[152  88 131  99 186 151  91 115 141 140 100 105 197 177  83 153 112 136
 112 123 167 128 129 149 109 158 189  96 193 126] = Fegu
[ 92 136 159 135 137 185 130  99 130 165 143 155 113 147 177 122  81 133
 114  71 115  85 101 190 119 146 110 123 108  77] = luzuk
[ 85 103  91 111 117  90 156 156 159 122  90  94 131  89 102 132 164 104
  93 153 154 165  68  83  86  90 144 130 140 146] = bazug
[169 137 160 157 136 162 159 109 118 127 156 184 118 154 172 136  91 144
 169 116  89  89 173 177 167 121 110 147 111 128] = Vob
[152  88 131  99 186 151  91 115 141 140 100 105 197 109 157  85 112 136
 112 123 167 128 129 149 109 158 189  96 193 126] = roto
[104 147 136 100 142 136  95 107  80 162 130  64 123 146  96 115 126 172
 104  92 165 143 121  95 110 156 140  66 131  87] = lim
[148 165 133 136 112  97 144 132 124 121 157 106 103 163  70 153 151 158
 155 137 123  91 160  70 155 116 112 132 102 147] = bozal
[148 165 133 136 112  97 144 132  62 121 157 106 103 163  70 153 151 158
 141 137 123 157 160  70 155 116 112 132 102 147] = nede
[ 85 103  91 111 117  90 103 156 159 122  90  94 131  89 102 132 164 104
  93 153 154 165  68  94  86 127 144 130 140 146] = vose
has: [ 86  94  68 165 154]
no
step +1: [ 90 144]
[ 91 145]
has: [101 190]
yes
has: [115 141 140 101]
no
has: [137 160]
yes
has: [140  66 131]
yes

[130  74 116  68 183 114] -> vuna
[129 141  98 207 182 187] -> sozi
[151  40 109   5 208  71] -> vem
[130  64 116  68 183 114] -> Gelo
[ 52  41 156  14 136 135] -> Gavi
[187 138  73 194 223 144] -> Bem
[ 43  36 155  20 144 149] -> sif
[203 125  62 176 247 129] -> Bamog
[ 81  41 149   2 144 109] -> zopep
[216 116  62 152 249 106] -> zedi
has: [ 68 183 114]
yes
has: [156  41]
no

[126 129 129 134 130 100 132 107 128  74 101 150 155 159 166 174 181 188
 195 200 152  27 150 210 207  78 186 170 159 156 145 141 139 140 126 154
  97 110 133 175 131 128 126 142 124 123 125 175  98 126 124 122 126 126
 124 124 152 120 128] : baruv
[130 129 129 117 127 111 127 155 153 152 103 130 128 128 128 129 129 129
 130 130 180 113 162 130 129 143 132 134 135  70 138 139 141 146 127 119
 115 123 202 126 210 211 210 194 197 187 180 124 175 175 174 169 160 152
 148 143 159 207 132] : dake
[126 126 127  89 127 116 128 149 139 126  44 129 129 130 131 130 131 132
 132 135 179  90 131 155 165 119 193 205 208 121 209 207 206 202 130 171
  69 118 153 175 150 148 144 154 135 132 130 130 152 129 127 126 124 126
 124 126 110 173 126] : bifoz
[144 142 138 134 134  97 132 155 158 152 118 130 129 128 129 128 129 129
 130 129 166 113 163 130 129 141 128 130 132  99 133 135 136 137 112 125
 134 132 149 116 157 161 167 148 188 197 202 117 107 203 197 189 181 173
 167 162 159 209 149] : biku
[133 133 131 130 131 100 130 154 154 150 107 130 129 128 130 128 129 130
 130 130 179 113 162 130 129 143 130 132 133  79 136 138 139 141 125 113
 123 125 172 122 187 194 200 163 207 206 202 120 132 182 178 174 172 165
 158 153 161 214 136] : dusat
has: [180 187 197]
no
has: [159 208]
no
has: [128 128]
yes
has: [131 101 130 154]
no

[ 88 133 107 210 121  68  79  98 167 116  44 184 114 112  79  95 156 132
 134 104 122 149] -> Tul
[ 88 133 107 210 121  68  79  98 167 116  44 184 114 112  79  95 156 132
 134 164 122 149] -> Tizuz
[121 136  87 200 132  68  89  79 168 111  39 201 128 100  85  87 155 148
 125 144  98 157] -> Feno
[173 158 158 129 178 155  88 107 179 178 155 108 186 157 122  76 200 162
  65  86  66 182] -> dubi
[177 133 142 133  74 138 112  36  91 168 109 156 157  51 151 127 134 203
 190  92 123 205] -> Nefa
[ 82  94 112 117  98 117 177 171  86  92 131 127  79 125 125 177  81  74
 163 173 176  48] -> mudu
has: [111  39]
yes
step +1: [112  79  95]
[113  80  96]
step +1: [173 158 158]
[174 159 159]
step +1: [79]
[80]
step -1: [ 44 184]
[ 43 183]
has: [156 109]
no
has: [121  68  79]
yes

[114 155  38 118] : degez
[154 194  63 165] : zikab
[206  84 132 160] : ler
[117 220 111 158] : firaf
[149  93 203 140] : nibu
[178 211 147 199] : Dufa
[116 117  39 102] : geso
[131 123  39 110] : Puf
[131 123 113 199] : bimu
step +1: [203]
[204]
step -1: [93]
[92]
has: [140 203  93 149]
no
has: [123 113]
yes
has: [154 194  63 165]
yes
step +1: [178 211 147]
[179 212 148]

